Each path below is one point turned by a fixed rotation once a step. After each direction that follows a path, write how fast that rotation turns it, in degrees per step (0 if it stays still).
Each turn is a multiple of 5 degrees from 10 to 175, or 0.
Each row of a path follows its step; steps can be skipped.
Rotation 1:
step 11: [-16 -10 -19  -9  -1 -51  65 -13 -10 -48   2 -22 -14  -7  27  23 -23  -8
 -16 -22 -18  -6  16  18  -7  22   7 -59   7 -21  -5   9   3   5 -38  -7
 -28  -6 -50 -20   7  23   0  33 -29  19 -44   6  -7]
step 15: [ -4   0 -19  16   4  -6  52  39  74 -30 -10 -16  -4  -2  26  -6   4  12
 -17 -28 -17  -9  34  20  -5 -20  14 -24  63   1   4  34 -17  16   9  -9
  -2 -30 -38 -28   9   0  35   7  27  10   3  42  -6]
step 16: [  8 -10   0  -2  13  29  32 -23 -20  -5 -14  28  12  23  14  45  30 -33
 -12   6  28 -10  12  13  22 -28 -48   0  35   6  -5 -27  32  28   5   4
 -25  20  -7  12 -32  -3  36  67  34  22 -15  22 -29]
step 18: [  3   2  59 -29 -18  12  59   2  25 -43 -14   9  12 -17  14 -45   9  13
  37  21  -8  40 -24  -2  51  -7  16 -30 -15  -9 -24  24   1  -6  26  -9
 -14  -9 -28  -8  13 -32  23   3  43   5   0  19  15]
step 23: [ 47  50  -6  -4   4   1  31   9  22   1  -7 -57 -17 -39  15  -6 -13  27
 -32 -25 -15   1  10  30 -47  -7  -1   1  -4  -4   5  19  29   3  57 -23
 -19  18 -13 -13  31   6  15  58  24  -8   2  12 -19]
step 27: [ 51  41   2   6 -12   6  49  37   1 -26  21  -8 -16   6  36   1  -4 -29
  11  11  -2  16  -6   1 -13  18  -2  17  25   6 -21  48  58 -28 -27   0
   5  38  -3  -8  28  51   0  22  34  13 -28   2 -18]
step 35: [ 59  27  23 -17   0   9  -1  39 -58  -4 -18  21  -7  28   0  18  21  18
  -4  38  12 -10   4 -10  36 -51  22  -5   8 -16 -23  13  22 -10  12   8
 -22  40  15   4  24   3 -14  61  22  11 -18   6 -28]
step 38: [  1   7  16 -10  28 -37   1  11   2   5  24  13 -48 -29  -2  29   3 -41
 -42  11  -1  -9   9  12   9 -62  -2 -32  -1  10 -27   6  -5 -17 -38 -11
 -23  49  -7 -62 -16  10  -4  25 -15 -16   4 -11 -46]
step 42: [ -3  14  25  -9   0 -11   9   2  34  -4  -6  27   1 -20  -8  34   9   3
 -92 -38  14   9  31  -2 -11 -13  -7   3  14   0   1 -12  43   9  34 -49
  -5  19  14 -56  -3  23  40  18  -2  30 -12   5 -21]
Speeds:
[-10   2  10  -2  -1   7 -14  -1  -1  -6   7   4   0   3  -6  -4 -23   2
   3  -3   2   7  -3   9  12   6 -16  -3   2 -10  -2   9 -15   8   6   4
   0   1  -2   1   5   3  -4  -1  -2  -4  -6   7   7] => 95
[ -2   8   7   7 -11  -8   3  -2   3 -12   4 -17   5  -8  -5   6  -5   8
  -6  -2   2 -15  -4   3   1  12  -5  13  -1   4  -2  -4   0  -5  -5   0
  -5   4  12   3  -2  10   4 -10   2   7  -9 -14   0] => 20
[ -8  -1  -1  -5  -3 -11  -8   0  16   1  -8   4   5  -1  -2  -2   8   7
   5  -9   2   2  -7  -7   8  -8 -10   5   5   9  -5  -1   0   1   5   7
  -7  -5   9   4   8   8  -7  18  -9   4   6  -1 -16] => 110
[ 13  -5  12   4   1   6   4   5   8  -2   5   0  12  -3   7   7   3 -11
  -6 -16  -2   7 -10 -17   7   7  -1   6   3   6   3   0  -1  15  -9  -4
  10  -6   6  -1  -1  -6  -7  -6   7  -3  -3  10  -1] => 120
[-10   0   6   3   4  -2   6 -11  -4   7  -3  -3  10  -6 -12 -13  -2 -13
  -1  10  -4   9   0  -2  10  -2  -6   8  10  -1   1 -20   4  -6  -7   1
 -14  -2  -1 -11   1 -11  -1  -2   5   3   3   2   4] => 175
[-14  -1  10  -8 -14  -9   3  -6   0  -4   3   4   0  -5   5   2  -2  11
  15  -2  -6  -1  -6   9  -1   6  16  -9  -3   1  -2  -5   4  13  -7   4
   3  -8   3  -7  -2  -5  -1  -5   2  -7  18   0   4] => 95
